128 stands for zero in the data rows.
Here is a table of points, one per row:
  155  131  119  142  133  147  113  148  152  127  162  121  161  144  140  104   93  129   91  105  103  102  109  150  125  164  105  115  120  114  132  112
  125  125  111  110  105   94  158  138  112  138  113  153  135  136  138  143  132  136  161  127  113  116  110  147  136   93  100  130  132  115  137  151
  156   73  139  151   75   99  116  106  106  162   82  106  114  133  132  112  167   95   92  161  105  144  139  150   77  146  157  167  173   80  148  121
  156   89  106  127  172  148  111  169  161  162  159  132  127  141  105   94  118   78  186  152  175   90  137  142   74  104  114  169  118  128   97  131
   80  163  158  144  117   95   98   89  132  141  123  124  103  154  196   93  104   86  128  101  157  120  167  136  146   96   98  125  135  126  132  143
  164  149  179  104  171   96  175   99  110  152   83  120  163  146  137   98  155  154  185  114  178  106  145   56  106  156  114  106  168  159  167   83
  100  153  143   80  101  106  103  120  118   95  132  135  108  135  102  104  106  119  113  161  139  136  101  104  138  116  120  166  102  143  166  108
  130  138  182  138  144  163  115  128  132  150  123  132  122  153  124  135  128  165  116  155   97  115  112  155  100  125  113  153   97  145  120  116
  138  136  120  148  142  124  132  106  130  143   98  116  138  130  124  147   91  135  109  127  135  118  103  151  131  152  111  127  140   84  161  124
  109  142  125  105  137  116  148  143  120  156  131  152  108  134  121  168  149  128  116  116  124  120  102  137  129  135  129  120  127  143  118  120
  123  109  122   82  101  151  119  110  126   90  113   95  148   81  157  102  162  157  118  165  131  142   92  106   83   77   80  146  121  137  101  180
  125   97  128  109  109  122  152  120  120  134  125  143  105  130  112  107  139  130  138  106  115  126   99  124  141  117  113  120  116  141  151  133
   82  141  131  105  118  159  121  129  163  103  109  123  119  135  105  125   89  134  110  136  155  125  120  102  152  135  131  157  164  115  159  113
   94   97  113  136  160   89  151   98  135  133  165  101  150   76  125   94  156  112  155   93  138  194  133  171  151  118  161  193   91  108  117   71
  136  111  132  148  115  133  107  119  106   87  107  136  121  108  100  123   89  149  128  156  165  148  171  127  132  164  118  167  110  147  115   94
  106  104  126  102  123  132  135  114  123  140  112  143  141  128  123  117  117  133  104  117  146  120  160  110  133  141  146  113  125  118   94  154
  146  157  156  129  172  162  113  148  123  112  102  180  104   90  148  127  127  117  163  161  163  142   85  187  129  100  163   99  107   66  162  176
  125  135  117  119  119  132  151  155   99  135  136  111  100  129  116  165  142  123  120  114  136  118  114  135  140  140  130  112  137  152  124  128
  164  177   85  161  168  121  107   87  101  129  136  180   92  160  150   94  186  131  107  160  125  164  136  100  116  135  148  151  171  128  146  132
  136  106  111  202  118  119  159  146  105  116  122  144  139  120  143  125  105  124  128  123  116  124  165  144   89  119  167   98  110  164  160  134
  122  107  119   99  121  138  118  111  123  153  112  157  144  125   98  112  144  136  123  120  136  165  157  149  140  114  115  108  114  138  107  129
  122  152  116  148  148   86  120  123  118  150  112  103  154  119  107  122  105  128  114  150  109  140  116  125  122  125  120  100  129  112  116  117
  160  116  180   94  104  149  145  111   85  123  179  154  120   94  199  123  109   55   98  162   96  121  158  101  148  161  143  121   98  146   96  117
  111  150  134  118  109  120  163  150  112  129  127  128  116  133  117  149  132  138  118  120  132  144  146  156  138  148  135  123  149  131  145  150
  103   92  132  138  137  118  159  123  130  100  116  130  107  123  139   74  127  135  117  127  120   96  142  141  136  145  140  123  109  133  162  142
  203   99   85  124  108  141   96  155  131   95   94  156  124  125  124  155  118  127  119  128  152  128  117  117  166   94  126  126  180  148   97   82
  142  115  161  117   81  144   91   72  168  138  129  139  154  107  101  156  147   73  154   93  123   82  121  164  131  116  186  137  176  122  159  120
  145  118  121   90  130  160   88  153   96  179  167  159  153   82  148  163  105  130  187   87  141  153  156   83  115  159  128  156   96  111  179  147
  144  133   94  114  154  114  135  114  105  104  170  112  173   98  161  110  103  133   93  136  153  111   97  153  102  170   97  148  159   95  141  124
  101  117   95  143  131  101   81  166  111  111  100   96   98  129  170  144  145  127  133  104  121  119  128  132  107  131  158  111  117  137  151  133
  155  132  112  135  152  155  102   89  139  151  109  116  126  162  128  111  119  144  141  157  112  124  110  143  153  137  120  138  100  153  117  138
  107  110  120  108  126  150  121  139  127  147  104  133  108  137  110  108  138  128  110  114  134  119  152  126  130  158  144  118  119  141   99  154
  142  156  160  138  110  114  112  146  130  145  135  102  142  133   90  149   84  152  143  142   98  113  180  123  101   88  153  103  128  103  114  126
  125  127  145  180  165   91  132  118  157  100  150  138  100   79   87  173  160   68  153  188  147   99  133   86  102  164   89  102  103  122  116  157
  139  136  163  116  153   96  110  144  108  157  118  122  126  124  110  110  111  132  110  130   78  122  108  128  125   82  118  106  144  116  111  104
  140  136  124  155  165  171  131  122   96  144  113  120  125   92  163  110  105  151  114  102  117  120  108  136  139  133  116  140  130  126  131  118
   85  142  114  119  122  162  139  109  154   71  144  131  178  183  173  162  141  137  148  168  127  179  147  137   70  120  145   86  137  127  108   95
  141  138  120  137  114   79   83  117  194  129  157  129  130   67  135  117  137  159  152   86   81  165  145  134  115  155   82   89  162  138  113  170
  119  107  120  134  111  114  154  144  113  101  145  105  110  130  123  156  144  132  112  117  150   91  113  134  139  132  137  121  128  127  106  131
   79   75  166  140  117  185   97  188  122  144  125  122  144  142  131  114  157  129  153  167   90  163  128  114  139  170   86   91  162   95  142   88
  167  124  148  109  128  116  157  154  148  141  126  100  100  128  102   92  145  151  119  124  138  158  133  152  144  124  125  106  112  150  166  138
  104   93  132  107  142  115  168  120  175  104  162  145   93  113  154  122   87  139  163  159   92  120   97  104  123   89  157   98  160  138  138  105
  109  171   88  120  109  109  109  166  138  108  104  160  154  122  103  113   83  104  130  161  129  129  109   95  127  127  140  150  141  152  164  128
  154  142  107   88  146  108  101  166  165  112  170   85  129  151  153   97  154  153  126  122  163   85  144  152  145  141  184   95  116  112  136  110
  126  135  116  168  113  146  110   91   98  127  170  112   85  122  112  145  125  135  135   99  160  160  104  110  126  103   95   82  147   96  114   88
  164  119  118  100  136  113  109   93  110  151  180  110  135  177  120  116   93  136  117  139  100  123   99  103  119  148  127  126  134  108  106  160
  158  153  126   87  189  165  127  112  163   86   98  101  171  106  123  148  152   60   93  111   83  143  159  145  162  103  109  101  109  151  174  126
   99  146   90  135  107  120  111  111  143  159   94   96  155  103  155  162  107  118  114  140  117  127  104  130  122  160  111  145  103  157  112  110
  137   86  128  110  155  156  136  110  156  101  105  128   93  106  138  158   76  147  128  132  129  173  125  101  124  124  179  131  176  159  111  123
  117  104  108  125  139  131  146   95  116  108  121  158  148  147  120  155  132  146  152  116  125  101  141  124  154  130  105  128  118  104   95  145
  105  101  114  114  118  110  120  140  114  135  107  152  116  143  142  131  142  124  162   99  109  112   94  152   70  139  135  109  111  154  156   85
  161  186  140  116   91  139  188  155  174  143  133  158  105  116  159  144  126  140  135  134  131  120  184  180   87  138   88  165  150  142   98   98
  130  153  118  139  102  122  100  169  112  108  143  175  110  100  115   94  112  143  112  155  135  125  123  115  160  114  117  151  119  144  132   83
  135  113  115  113  143  134  131  149  104  131  180   57  104  140  135  155  135  146  105  156  155  159  172  120  140   99  146  131  152  137  173  163
  103  107  112  166  169  129  174  154  185  178  167  168  165  138  143  130  148  121   90  122  113  161  102   91  144  107  155  167  159  136  107  138
  107  139  125  100  123  118  147  115  117  161  119  160  156  102  112  152  133  134  110  129  151  131  153  145  137  122  133  111  125  114  115  133
  130  146  150  136  140  107  133  162   93   94  129   93  151  150  118  126  146   93  195  157   78  131  157  149  189  153  120  173  180   92  114  138
  154  129  127  161  102  156  133   94  174  156  120  104  120  158  159  140  120  137  147  164  128  116  108  150  173  155  114  132   92  154  146  107
  148  149  100  130  112  166  144  104  170  106  130  119   77  136  114  149  157  138  100   92   84   96  169   71   88  105  113  169   93   54  167  105
  144  142  151  140  157  135  148  123  103  145   98  110  141  114  130  131  110  149  115  121  110  122  104  141  129  120  120  140  139  123  127  119
  113  146  113  105  136  104  135  130  125  155  140  142  113  148  109  165  165  111  109  123  140  141  104  118  140  144  130  109  100  145  128   92
  139  128  156  131  141  116  125  107  115  135  137  108  142  121  103  144  106  150  117  157  117  116  127  141   97  122  133  130  106  118  114   98
  123  114  130  122  110  119  145  145  126  137  136  139  124  136  119  126  147  126   98  136  147  119  129  134  140  112  116  111  122  119  135  143
  156  135  192  138  132   92  102  152  178   93  101  152  121  125  131  134  147  160  119  103  147  157   93   97  144  188  174  135   97   83   91  150
  103  120  104  117  128  164  126  135  116  126  115  139  117  149  106  120  136  127  132  109  127  134  144  143  128  162  115  125  131  140  136  160
  116  105  118  133  135  132  155  140  114  120  113  136  155  120  136  147  151  144  130  120  137   78  136   96  160  107  113  117  126  102   99  131
  119  122  168  130  172  105  104  144  157  126   90   94   87  157  166  167  103   85  123  102  147  134  136  135  133  103   91  174  128  151  102  160
  120  104  177  171  102  119  107  138  133  137  174  129  173  150  130  169  134  152  109  117  171  133  112  119  139   95  110  161  137  155  179  155
  112  175  160  155  112  179  112  120  113  110  154   99  152   81   94  107  174  132  132  102  119   88   95  125   93  141  154  146  176  189  107  142
  120  131  112  117  116  112  153  147  103  119  123  118  101  134  125  136  139  134  144  116  120  106  126  122  136  112  140  136  120  139  110  147
  133  132  116  115  110  118  149   91  110   93  162  148  107  156  105  147  120  142  172  112   93  139  120  152  142  162  126  133  119  143  135  162
  121  165   89  150   81  158  135  108  151  176  107   78  123   89  163  117  140  141  170  168  135  125  115  102  168  111  162  126   99  124  109  137
  170  153  146  133   84  157  166  164  121  110  117   95  148  167  113   95  107   52  140   78  154  188   82   90  101  112  123  120   97  106   98  137
  122  106  116  170  105  120  166  118  134  104  119  143  149  137  102   83  123  125  126  120  128  120  148  135  139  125  120  106  112  140  161  155
  120  117  122  111  111  118  129  130  129  147  109  145  140  131  120   99  148  133  100  127  154  131  150  137  132  120  129  108  119  130  106  147
  117  132  119  116  119  127  147  134  115  138  124  138  132  139  119  142  120  130  111  124  147  129  137  135  130  140  146  112  130  134  109  157
  138  115  133  167  119  109   90  132  102   90  119  158  181  157  154  147  155  152  128  107  106  127  151  106  142   84  155  152   90  149  126  142
  102  155  115  136  161  129  114  129  106  135  129  117  142  132  102  114  101  135  128  122   93  116  133  126  104  113  134  124  115   97  104  117
  114  107  115  107  130  128  125  134  125  127  129  140  105  145  110  137  144  129  114  117  133  116  124  152  129  150  121  128  121  143  116  133
   95  151  143  165  153  141  101   92  112  133  149  130   89  144  115   94  111  114  131   98  157  124  137  130  137  103  115   96  153  125  104  108
These points spread out most along one direction. How far along it is each point below, from 0 to 99? 50 is the average, and the first point above lies past it. One standard deviation of the points above along it is 16.
  156  135  192  138  132   92  102  152  178   93  101  152  121  125  131  134  147  160  119  103  147  157   93   97  144  188  174  135   97   83   91  150 >> 47
  155  131  119  142  133  147  113  148  152  127  162  121  161  144  140  104   93  129   91  105  103  102  109  150  125  164  105  115  120  114  132  112 >> 74
   80  163  158  144  117   95   98   89  132  141  123  124  103  154  196   93  104   86  128  101  157  120  167  136  146   96   98  125  135  126  132  143 >> 55
  109  171   88  120  109  109  109  166  138  108  104  160  154  122  103  113   83  104  130  161  129  129  109   95  127  127  140  150  141  152  164  128 >> 55
  130  146  150  136  140  107  133  162   93   94  129   93  151  150  118  126  146   93  195  157   78  131  157  149  189  153  120  173  180   92  114  138 >> 63
   94   97  113  136  160   89  151   98  135  133  165  101  150   76  125   94  156  112  155   93  138  194  133  171  151  118  161  193   91  108  117   71 >> 54
   85  142  114  119  122  162  139  109  154   71  144  131  178  183  173  162  141  137  148  168  127  179  147  137   70  120  145   86  137  127  108   95 >> 55
  107  139  125  100  123  118  147  115  117  161  119  160  156  102  112  152  133  134  110  129  151  131  153  145  137  122  133  111  125  114  115  133 >> 31
  137   86  128  110  155  156  136  110  156  101  105  128   93  106  138  158   76  147  128  132  129  173  125  101  124  124  179  131  176  159  111  123 >> 54
  114  107  115  107  130  128  125  134  125  127  129  140  105  145  110  137  144  129  114  117  133  116  124  152  129  150  121  128  121  143  116  133 >> 27
  144  142  151  140  157  135  148  123  103  145   98  110  141  114  130  131  110  149  115  121  110  122  104  141  129  120  120  140  139  123  127  119 >> 71
  130  138  182  138  144  163  115  128  132  150  123  132  122  153  124  135  128  165  116  155   97  115  112  155  100  125  113  153   97  145  120  116 >> 72
